50 stands for zero in the data rows.
Here are some points:
array([57, 34, 64, 68, 58, 49, 41, 33, 35, 45, 68, 52, 48, 62, 35, 71])
array([18, 68, 40, 29, 56, 60, 48, 53, 44, 85, 45, 10, 70, 37, 50, 35])
array([44, 50, 74, 43, 66, 67, 34, 23, 40, 47, 42, 35, 42, 51,  7, 99])
array([66, 81, 13, 13, 62, 54, 95, 54, 80, 48, 50, 36, 20, 45, 83,  0])
array([45, 68, 78, 67, 49, 56, 44, 48, 54, 16, 41, 49, 62, 45, 51, 78])
array([35, 58, 58, 96, 50, 47, 15, 47, 56, 59, 52, 58, 45, 69, 40, 99])
array([13, 37, 55, 77, 36, 40, 23, 33, 45, 22, 75, 60, 50, 79, 50, 87])
array([69, 67, 48, 34, 47, 68, 33, 23, 43, 55, 56, 39, 56, 73, 53, 98])
array([26, 76, 43, 58, 29, 50, 68, 65, 82, 80, 62, 46, 62, 11, 75,  0])
array([47, 80, 63, 67, 56, 33, 44, 41, 72, 31, 52, 24, 57, 56, 38, 77])
array([64, 52, 79, 76, 53, 29, 13, 41, 41, 48, 62, 46, 61, 35, 48, 73])
array([51, 63, 47, 42, 48, 44, 58, 64, 80, 67, 36, 48, 48, 35, 66, 17])
array([35, 50, 59, 60, 35, 45, 28, 39, 65, 16, 64, 27, 66, 51, 44, 64])
array([49, 48, 34, 50, 49, 61, 23, 54, 48, 74, 50, 61, 59, 39, 42, 69])
array([60, 30, 54, 38, 56, 70, 16, 12, 60, 33, 38, 57, 48, 59, 50, 67])
array([54, 62, 76, 47, 49, 29, 50, 54, 46, 40, 53, 15, 78, 68, 48, 42])
array([61, 38, 35,  1, 54, 40, 67, 57, 43, 51, 55, 39, 54, 50, 41,  0])
array([56, 61,  9, 41, 59, 63, 91, 58, 66, 48, 38, 35,  0, 49, 83,  0])
array([46, 61, 33, 64, 30, 49, 36, 55, 60, 51, 66, 45, 71, 42, 43, 44])
array([60, 49, 11, 18, 46, 47, 58, 60, 91, 75, 31, 60, 41, 45, 79,  7])
array([47, 61, 65, 49, 63, 53, 24, 39, 32, 47, 43, 51, 79, 52, 69, 41])
array([49, 36, 82, 75, 16, 50, 23, 78, 28, 77, 65, 17, 80,  3, 63, 24])
array([80, 45, 31, 31, 50, 51, 34, 38, 43, 20, 57, 35, 60, 68, 12, 68])
array([50, 38, 46, 75, 32, 53, 22, 53, 48, 48, 57, 57, 69, 47, 52, 60])
array([27, 57, 60, 43, 58, 31, 38, 46, 61, 58, 43, 54, 54, 49, 41, 27])
array([73, 68, 52, 93, 44, 32, 44, 47, 55, 44, 35, 62, 29, 50, 69, 30])
array([57, 51, 39, 41, 25, 40, 24, 68, 40, 61, 43, 45, 53, 38, 40, 62])
array([60, 51, 49, 71, 45, 59, 44, 54, 67, 45, 45, 54, 43, 59, 34, 66])
array([29, 49, 72, 75, 60, 62, 55, 46, 40, 37, 44, 42, 57, 48, 66, 45])
array([37, 73, 82, 66, 57, 40, 34, 57, 60, 33, 45, 50, 66, 67, 43, 81])
array([76, 34, 43, 71, 73, 66, 33, 34, 64, 46, 64, 61, 60, 81, 71, 65])
array([46, 77, 61, 25, 51, 17, 55, 55, 77, 75, 50, 27, 53, 53, 12, 45])
array([53, 46, 49, 60, 39, 37, 44, 45, 45, 43, 72, 68, 62, 61, 58, 71])
array([43, 70, 67, 63, 58, 33, 55, 30, 53, 31, 63, 37, 63, 58, 68, 82])
array([21, 53, 63, 34, 56, 27, 64, 48, 43, 55, 68, 30, 52, 56, 28, 25])
array([80, 61, 29, 48, 52, 19, 51, 34, 44, 18, 60, 42, 46, 61, 42, 56])
array([56, 56, 59, 47, 62, 43, 45, 43, 38, 38, 74, 32, 64, 70, 47, 42])
array([34, 48, 62, 51, 35, 60, 31, 45, 39, 55, 56, 63, 79, 65, 55, 78])
array([66, 42, 89, 92, 46, 65, 42, 31, 26, 39, 43, 39, 48, 56, 47, 86])
array([67, 45, 15, 22, 63, 53, 74, 60, 75, 69, 50, 52, 22, 42, 68,  0])
array([30, 55, 58, 65, 50, 39, 28, 45, 54, 39, 60, 43, 39, 95, 34, 75])
array([72, 13,  0, 13, 36, 52, 94, 77, 40, 61, 40, 70, 23,  6, 65,  0])
array([61, 59, 90, 87, 22, 83, 14, 66, 35, 80, 77, 32, 61, 26, 66, 29])
array([34, 45, 64, 34, 47, 54, 90, 70, 17, 79, 64, 37, 50, 14, 68,  3])
array([29, 70, 59, 41, 72, 56, 49, 49, 71, 34, 55, 36, 58, 55, 48, 58])
array([63, 35, 33, 22, 48, 46, 70, 48, 67, 89, 20, 64, 27, 47, 46, 50])
array([63, 13, 23, 18, 41, 41, 86, 53, 49, 75, 55, 47, 30, 36, 57,  0])
array([66, 55, 26, 44, 63, 59, 46, 62, 63, 67, 41, 70, 46, 64, 49, 40])
array([63, 63, 64, 46, 36, 46, 65, 30, 55, 38, 31, 68, 25, 59, 10, 61])
array([58, 57, 60, 55, 40, 44, 61, 59, 35, 46, 54, 15, 38, 43, 55, 43])
array([91, 63, 16, 27, 56, 52, 85, 81, 87, 62, 42, 56, 37, 71, 80,  0])
array([26, 69, 68, 87, 61, 52, 28, 54, 55, 46, 17, 50, 58, 79, 41, 69])
array([45, 57, 50, 70, 66, 49, 85, 53, 62, 28, 46, 47, 41, 39, 84, 19])
Here are 24 more points, each followed by its number:
array([35, 59, 69, 68, 46, 38, 29, 31, 53, 56, 53, 37, 60, 65, 53, 89]) 0
array([80, 64, 36, 15, 53, 50, 99, 91, 84, 84, 55, 57, 24, 56, 94,  0]) 1
array([32, 46, 70, 62, 68, 46, 48, 35, 71, 37, 55, 64, 52, 86, 44, 97]) 2
array([65, 56,  7, 70, 42, 23, 83, 50, 56, 29, 17, 56, 35, 29, 78, 18]) 3
array([63, 43, 69, 69, 40, 69,  7, 34, 15, 26, 66, 48, 76, 60, 48, 65]) 4
array([35, 58, 57, 50, 65, 60, 61, 43, 38, 45, 77, 38, 51, 59, 62, 74]) 5
array([66, 43, 61, 47, 56, 59, 52, 34, 38, 20, 54, 41, 74, 66, 44, 84]) 6
array([20, 48, 24, 54, 35, 36, 49, 56, 38, 22, 88, 47, 69, 24, 24, 47]) 7
array([19, 77, 49, 51, 54, 54,  8, 52, 63, 51, 47, 73, 53, 73, 68, 86]) 8
array([87, 38, 36, 29, 62, 60, 89, 73, 80, 64, 56, 49, 22, 60, 59, 22]) 9
array([59, 63, 48, 38, 41, 53, 57, 66, 35, 75, 53, 25, 54, 53, 64,  0]) 10
array([44, 43, 43, 15, 56, 51, 53, 77, 52, 84, 50, 52, 38,  9, 81, 21]) 11
array([75, 59, 24, 14, 52, 59, 97, 70, 70, 85, 66, 37, 16, 42, 75,  0]) 12
array([43, 32, 40, 33, 62, 69, 58, 66, 54, 78, 36, 64, 16, 33, 73,  6]) 13
array([47, 54, 78, 71, 28, 54,  0, 78, 10, 82, 78, 41, 78, 32, 68, 41]) 14
array([50, 27, 73, 44, 59, 44, 88, 46, 36, 58, 49, 39, 61, 48, 57, 34]) 15
array([62, 27, 56, 69, 42, 29, 30, 53, 51, 26, 69, 66, 62, 63, 60, 73]) 16
array([62, 38, 13, 47, 64, 51, 44, 52, 49, 44,  0, 93, 29, 12, 11, 81]) 17
array([31, 57, 81, 86, 75, 54, 44, 27, 50, 52, 41, 44, 55, 62, 53, 95]) 18
array([70, 43, 44, 46, 67, 48, 68, 63, 39, 65, 49, 47, 32, 58, 35, 20]) 19
array([95, 59, 54, 13, 64, 73, 66, 45, 47, 70, 14, 54, 23, 53, 53, 58]) 20
array([20, 48, 59, 59, 17, 75, 35, 42, 29, 43, 26, 64, 62, 47,  0, 99]) 21
array([57, 70, 49, 64, 56, 38, 28, 60, 70, 73, 53, 53, 54, 47, 28, 48]) 22
array([64, 35, 66, 67, 58, 53, 47, 29, 45, 43, 64, 68, 33, 64, 80, 66]) 23
Which two of these numbered points are nearest to each point below, ignoring the direction in which the first points spread most? Their numbers follow each, nearest first.
array([64, 34, 77, 84,  7, 46, 26, 60,  3, 76, 81, 16, 90,  8, 67, 17]) > 14 10
array([50, 61, 27, 55, 78, 59, 62, 42, 44, 39, 58, 41, 50, 62, 63, 50]) > 5 6
array([68, 34,  0, 52, 70, 47, 52, 74, 53, 45,  7, 75, 41, 27, 37, 63]) > 17 3
array([75, 33, 23, 74, 30, 39, 75, 46, 53, 35, 32, 45,  9, 48, 63, 20]) > 3 23
array([56, 31, 56, 59, 60, 42, 64, 57, 51, 36, 41, 32, 41, 62, 35, 51]) > 19 9
array([42, 43, 68, 71, 47, 41, 27, 29, 48, 58, 57, 31, 61, 45, 41, 96]) > 0 12
array([70, 47, 48, 34, 44, 36, 96, 85, 85, 81, 62, 71, 41, 36, 80,  7]) > 1 16
array([55, 61, 69, 96, 24, 56,  5, 58, 44, 61, 99, 47, 77, 24, 79, 35]) > 14 4
array([45, 48, 44, 60, 49, 51, 45, 54, 36, 47, 64, 35, 62, 70, 29, 47]) > 19 10
array([28, 48, 68, 63, 52, 55, 34, 31, 23, 32, 65, 49, 59, 64, 31, 78]) > 5 19
array([65, 41, 27, 56, 24, 12, 20, 57, 43, 33, 91, 41, 83,  7,  4, 26]) > 7 22
array([56, 24,  7, 99, 35, 53, 46, 70, 34, 27,  0, 99, 47, 25,  0, 93]) > 17 21
array([25, 41, 14, 25, 53, 46, 71, 57, 46, 60, 30, 66, 38, 27, 53,  3]) > 13 21
array([55, 58, 85, 44, 23, 27, 31, 80, 43, 89, 72, 29, 67, 22, 52, 24]) > 14 10
array([61, 50,  0, 37, 78, 65, 44, 90, 68, 38, 34, 92, 35, 43, 63, 33]) > 8 13
array([45, 28,  9, 78, 71, 43, 56, 54, 69, 32,  0, 71, 40, 40, 15, 80]) > 17 3
array([64, 69, 57, 30, 42, 70, 54, 70, 37, 96, 50, 33, 51, 39, 52,  0]) > 10 12
array([55, 63, 53, 59, 71, 55, 50, 21, 27, 18, 36, 55, 56, 78, 42, 99]) > 6 5
array([60, 48, 60, 52, 46, 74, 64, 49, 14, 86, 52, 23, 69, 41, 63, 30]) > 10 15
array([68, 74, 40,  7, 72, 47, 86, 80, 72, 68, 52, 43, 25, 28, 99,  0]) > 1 12
array([69, 49, 55, 64, 68, 32, 54, 29, 12, 24, 43, 66, 63, 61, 43, 91]) > 6 19
array([42, 66, 64, 54, 57, 52, 44, 76, 33, 79, 53, 40, 56, 31, 49, 59]) > 11 10
array([55, 38, 56, 47, 40, 56, 42, 46, 48, 23, 40, 60, 66, 66, 44, 72]) > 6 16
array([64, 43, 26, 35, 56, 23, 92, 65, 99, 58, 44, 65,  4, 64, 77, 20]) > 2 9
array([45, 63, 71, 65, 58, 68, 52, 31, 40, 40, 53, 54, 51, 70, 47, 95]) > 5 18
array([46, 51, 43, 42, 46, 64, 39, 64, 61, 62, 64, 52, 68, 49, 29, 54]) > 22 0
array([39, 54, 90, 53, 41, 36, 23, 28, 47, 42, 52, 40, 71, 60, 47, 99]) > 0 11
array([46, 62, 20, 18, 73, 43, 59, 80, 57, 56, 43, 52, 37, 51, 91,  8]) > 8 0
array([20, 57, 63, 72, 54, 40, 28, 43, 50, 52, 50, 46, 60, 66, 44, 83]) > 0 18
array([60, 52, 19, 30, 69, 50, 74, 40, 71, 47, 39, 65, 30, 44, 65, 19]) > 2 18
array([66, 59, 63, 43, 41, 48, 32, 68, 38, 49, 42, 65, 64, 44, 58, 63]) > 11 4
array([71, 17, 28, 67, 61, 32, 52, 80, 35, 58, 10, 82, 47, 49,  0, 94]) > 17 19
array([77, 54, 36, 18, 63, 45, 99, 55, 67, 58, 51, 48, 23, 66, 54, 37]) > 9 12
array([69, 33, 30, 65, 45, 72, 53, 43, 73, 57, 19, 74, 25, 26, 30, 99]) > 17 21
array([47, 41, 29, 13, 46, 49, 84, 46, 37, 57, 30, 65, 27, 42, 34, 64]) > 21 6
array([ 6, 28, 42, 19, 17, 37, 48, 40, 55, 27, 78, 29, 81, 42, 36, 29]) > 7 0
array([31, 35, 24, 41, 25, 52, 81, 37, 53, 50, 19, 91, 11, 33, 56, 46]) > 21 13
array([39, 44, 48, 51, 57, 57, 41, 42, 41, 48, 52, 66, 52, 51, 65, 67]) > 13 0
array([51, 38, 28, 38, 52, 40, 68, 60, 78, 66, 48, 34, 39, 32, 63, 13]) > 0 22
array([85, 37, 63, 24, 74, 55, 87, 47, 40, 67, 48, 33, 41, 39, 78, 17]) > 15 6
array([42, 61, 28, 39, 44, 55, 39, 56, 29, 62, 61, 72, 61, 54, 46, 86]) > 8 5
array([43, 54, 70, 50, 63, 53, 73, 30, 48, 41, 17, 67, 23, 20, 48, 54]) > 18 13
array([69, 40, 38, 26, 14, 49, 47, 19, 39, 50, 48, 70, 76, 25, 23, 52]) > 21 4
array([53, 36, 43, 46, 41, 59, 16, 40, 36, 54, 59, 49, 82, 53, 53, 45]) > 4 10
array([56, 72, 65, 36, 71, 47, 51, 72, 77, 57, 39, 50, 66, 44, 51, 34]) > 22 1
array([51, 77, 53, 50, 56, 45, 49, 37, 49, 42, 72, 24, 34, 71, 48, 43]) > 12 5
array([26, 65, 59, 69, 57, 56, 16, 52, 53, 32, 67, 57, 47, 68, 42, 50]) > 13 22
array([85, 58, 40, 63, 52, 54, 54, 56, 47, 61, 46, 65, 38, 62, 69, 49]) > 23 9
array([62, 28, 60, 56, 36, 57, 54, 27, 28, 44, 21, 81, 58, 11, 10, 88]) > 21 17
array([63, 43, 56, 69, 61, 72, 48, 31, 40, 43, 50, 69, 38, 88, 43, 83]) > 9 23
array([63, 49, 42, 53, 63, 57, 74, 59, 36, 58, 25, 65, 37, 26, 62, 40]) > 18 13
array([30, 42, 56, 66, 53, 64, 54, 46, 44, 52, 47, 44, 49, 51, 57, 52]) > 18 13
array([12, 42, 73, 74, 42, 70, 24, 47, 61, 43, 54, 69, 68, 74, 43, 90]) > 13 2
